First come named moves, each a turn or a mirror, each shown by rows before and after it. For each pair of rows after them, which moves, in which order, take the first row to the second? The first pair is done for you.
tebi (before => after):
[  0.3   0.5   4.0  -4.0   4.5   6.9   4.4  -1.5  10.1  -7.3 -15.1   5.0
   7.9   4.2] => [  4.6  -2.1   4.2  -5.5   3.0   6.3   9.5  -2.1   8.8  -7.4 -13.0   3.5
  10.0   3.3]
[ 8.9 -6.9  3.5 15.4  0.7 -5.5 -5.0 -3.6 -4.6  6.8  4.9  7.5  2.5  4.2] => [ 2.8 -4.1  3.5 15.7  1.1 -5.1 -7.1 -1.5 -3.7  7.2  3.9 11.6 -1.0  4.1]
[  4.2 -21.5  11.7  -3.7  10.7   6.7   4.1   0.3 -16.0   4.0   6.6  19.0
  -2.0 -11.7] => [ -4.7 -19.7  13.1  -1.0  13.1   7.2  -1.2   2.4 -13.1   3.0   3.7  22.0
  -4.5  -9.9]
[-50.2 -11.3  -8.8  12.6  -5.7   6.0 -15.3  -0.6   8.8  -6.6   0.1   3.8
 -21.2   4.4] => [ 16.4 -25.0  -7.1  -4.4 -16.0  -3.8  23.7 -18.7 -18.2  -8.4  25.2 -27.0
   2.2   3.2]
vegop (before => after):
[ 15.7  18.7   8.6 -15.1   1.1   9.4   4.7  -0.7  -6.6 -10.8 -11.8 -37.7
  -4.6   5.7] => [ 11.9 -12.8   5.5 -21.9  22.6   9.7   0.0   3.9  -4.5  15.7 -11.9  -0.8
 -10.0  27.2]
[-20.7  24.8  -2.5  25.2  -1.4  -3.0  -7.7   5.5  14.3  -9.5  -5.3  19.4
  -0.4 -14.6] => [-17.4  22.6   1.2  24.6   9.8   0.9 -13.7   6.6  13.3  -4.1 -13.6  24.3
   1.1  -6.9]
[  3.3  23.2   0.3   8.6  30.3  11.0  -6.9 -20.6 -15.7  -5.2 -26.3  15.3
  14.0  13.0] => [-11.6 -23.0 -13.2  10.7   7.2 -11.8  10.5 -13.3  -2.1   9.9   4.1  44.7
  -4.4  13.3]
[ -4.5  -2.5   1.2  11.2 -10.8   3.6   4.6   2.9  -9.9  16.5  14.1  17.4
  -3.8  -0.5] => [ -2.3  18.8   6.8  13.3 -16.0   6.3   3.9  -2.5 -11.0   2.8  10.2   0.1
   1.1  -9.5]
viv (before => after):
[ -4.1  39.5 -12.5   3.7  -9.6  10.5 -15.4  26.7   1.1  -5.6  -7.9  -3.6
   8.1 -12.9] => [-16.9  31.1 -16.4   2.0 -15.4   7.6 -15.5  32.1   7.3  -4.7  -3.6  -1.2
  -6.2  -9.9]
[ 15.0  37.0   3.1  -4.5   1.2  10.0 -13.4  -0.9  -2.4 -20.0   2.6 -27.4
  11.0 -14.8] => [ -2.9  31.5  -4.5  12.4 -17.5  -1.5 -11.4   3.5   7.9 -19.4  15.0  -9.3
   5.9 -29.8]
[-14.0 -20.8  -0.2   1.7  18.0 -10.4  -3.4 -18.9  -9.9   1.7 -10.6  -3.1
  -4.1  -6.8] => [-10.1 -18.6  -0.3   2.1  20.6 -11.3  -1.9 -20.2 -11.0   0.0 -11.2  -3.5
   0.4  -7.7]
[ 21.9  -3.9   4.9  -0.3  13.5   6.6   5.3   0.4 -12.5   6.3  -6.1  13.8
   9.2   6.4] => [12.2 -4.7 -1.8 12.9  0.0 -1.6  7.8  1.6 -7.1  4.8  1.4 26.9  8.3 -6.7]
Zakog (before => after):
[ -0.7   4.0   0.0  10.3  18.1   6.5  -6.7  -2.8   2.9  10.3  -8.7   8.3
  16.3 -20.9] => [ -6.6  -3.1   0.5   8.5  18.7   6.2 -10.8   0.0   8.3  15.8  -7.2  15.5
   9.5 -13.4]
[ 20.4  -7.3   9.9 -23.4  15.5  14.0   2.5   5.4  -8.9   7.3  -3.8   0.6
  -8.2  13.4] => [ 10.1  21.9   3.0   6.4 -16.0   4.5   5.5   1.9  -5.8 -14.3   3.4  -1.8
   5.0 -26.8]
[ 16.1  11.1   3.9  15.1 -12.9  -6.2   4.6  -8.1  -8.2 -10.2   3.9 -13.4
   9.6 -16.2] => [ -8.2 -25.1  -1.6   8.2 -11.1  -9.8   2.6   5.7   5.8  10.1  10.3  15.7
 -16.6   4.0]
Pairs:
Between the rows of a pair lie two moves.
[ -6.7  15.2  -1.6  11.9  16.0   2.3  -2.8 -16.0  -2.4   0.6  -7.0   5.1
   9.2  -0.2] => [  7.4   4.4  -4.1   9.5   2.3  -5.2  12.1 -21.1  -6.2  -1.8   7.5  -0.8
   9.2  -4.2]	viv tebi
[ 16.6 -16.3  13.0 -44.8   6.7   8.4  12.0   1.9 -22.7 -12.7  -5.7 -47.1
 -27.2  35.9] => [ 49.5 -32.5   2.0 -17.4  31.0   2.0  13.5 -10.8 -39.4  17.4  -7.2  19.3
  17.3  20.0]	viv vegop
[ 12.2  -3.3   9.0 -32.3  -0.4   5.4  13.1   2.2  -7.6 -10.5   2.4 -42.2
 -18.8  18.1] => [ 42.9  12.2   6.6  -7.9  14.3   6.2  13.0 -11.9 -22.8  -3.0  -5.0 -14.8
  22.8  -3.4]	vegop viv
[  5.8 -12.1   3.1   7.9  -0.1 -13.6   6.6  -7.1  -6.7  -5.5  11.7  15.5
   3.0   0.7] => [ 12.6  -6.5   3.1  10.2  -0.3 -13.7   5.4  -8.9  -8.6  -8.7   9.3  11.6
   6.7  -2.0]	Zakog Zakog
[ -2.8 -16.6  12.6 -26.7  20.4   9.8  -2.8   5.9  -1.0  11.5  -6.3  -7.2
 -20.6  23.8] => [ -5.0  14.2  11.2   1.1  30.8  15.7 -19.1  -0.5  -4.1   8.2 -25.6   9.9
   4.4   3.1]	viv tebi
[ 24.3  -0.7 -11.1 -19.8  12.5  10.2  18.3   1.8   5.3 -10.4   2.1   3.9
   1.8   7.4] => [ -3.7  14.6 -19.0   3.7  -7.0   4.3   9.0   4.5  17.2 -20.3   3.6  14.6
  -1.1 -13.1]	Zakog tebi
[  9.4  -0.7   7.4 -17.1  -2.9  -2.0  -9.3   2.1 -18.9  -3.1 -14.8 -40.9
   1.5   4.3] => [ -0.9 -33.1   0.0 -15.9 -17.2 -14.7   3.2   8.3 -10.7   8.0   6.4 -18.8
 -11.8   6.9]	vegop vegop
[-18.7   2.2  -8.3  15.3 -34.1 -12.7   6.1   2.1 -13.3   0.8   1.4  17.4
  13.6 -24.6] => [-33.5 -12.8  -3.8   2.0  -3.2  -0.3 -13.9   9.8  -7.7  18.1 -17.1  34.7
  -0.2   5.2]	vegop Zakog
[-19.8  -0.2   2.9  -3.9  15.6  12.7 -12.8 -10.2  -2.1  -6.2 -23.4 -11.6
  -1.8   9.0] => [  5.6   6.3   1.3   4.1  12.7   8.0  -1.0 -18.9 -14.9 -10.4 -17.2 -14.1
  18.2  -4.4]	viv tebi
[ 25.1 -14.4   5.0 -28.0  30.4  -3.5  14.4  -3.1   0.8   9.1 -10.2   8.2
   1.1  20.8] => [ 12.2  39.3   6.5   0.2  14.7   0.5   1.9  -7.9   2.4 -17.1 -23.7  -4.5
  18.7 -17.6]	tebi Zakog
[  3.8  -8.1  12.0 -17.2  12.3   3.9  18.0   4.4  15.0  20.3 -19.7 -20.1
   7.2  -1.5] => [  7.0  -1.6   8.2  -6.8  -6.0  -1.6  27.0   2.3  14.2  10.4 -12.2 -24.9
  12.3 -18.4]	vegop Zakog
[  9.4   0.0  14.4   5.0 -13.0   5.9 -17.2   2.2  -7.7  -1.2   5.9 -20.2
   8.5  -7.7] => [  0.9 -16.3  14.9  -5.4  -5.8   8.5 -21.3   7.9  -4.2   7.9   4.3 -13.9
  -6.0   6.2]	Zakog viv
[-28.4  -1.8  -4.4  -0.8  11.9  -2.1   3.4  -1.4   7.8   3.1  -4.5   6.2
   1.4   9.2] => [-12.7  14.5  -4.6   8.6   9.0  -2.0   8.9  -9.9  -1.9  -4.2  -6.7  -0.4
  20.6  -5.9]	Zakog viv
[ -0.7  11.0   2.8   1.7   3.7   9.4 -12.6   1.2  -2.7   0.2 -15.1   0.3
   3.6   1.9] => [  5.1   7.0  -2.6  11.3 -11.3   0.4  -2.9  -2.4  -4.9  -1.2  -3.4   5.5
  10.9 -10.8]	tebi viv
[ -6.9  -3.5 -17.8  12.3  11.1 -11.2  -5.5 -12.3   5.9   1.0  -4.2  19.1
  -2.0  16.5] => [  1.7   0.9 -17.5  13.8 -12.3 -18.2   9.7 -16.6   3.6 -10.6   8.9   0.5
  -0.5   2.9]	vegop tebi
[  7.5 -21.5   5.9 -22.8 -16.6  -3.8  17.0   4.5   8.5  -8.2  12.7 -18.5
 -22.5  23.3] => [  0.8   1.3  -2.9  11.6 -38.9 -14.9  17.3  -0.5   8.4 -20.6  17.5  -3.7
  -4.5 -16.5]	viv Zakog
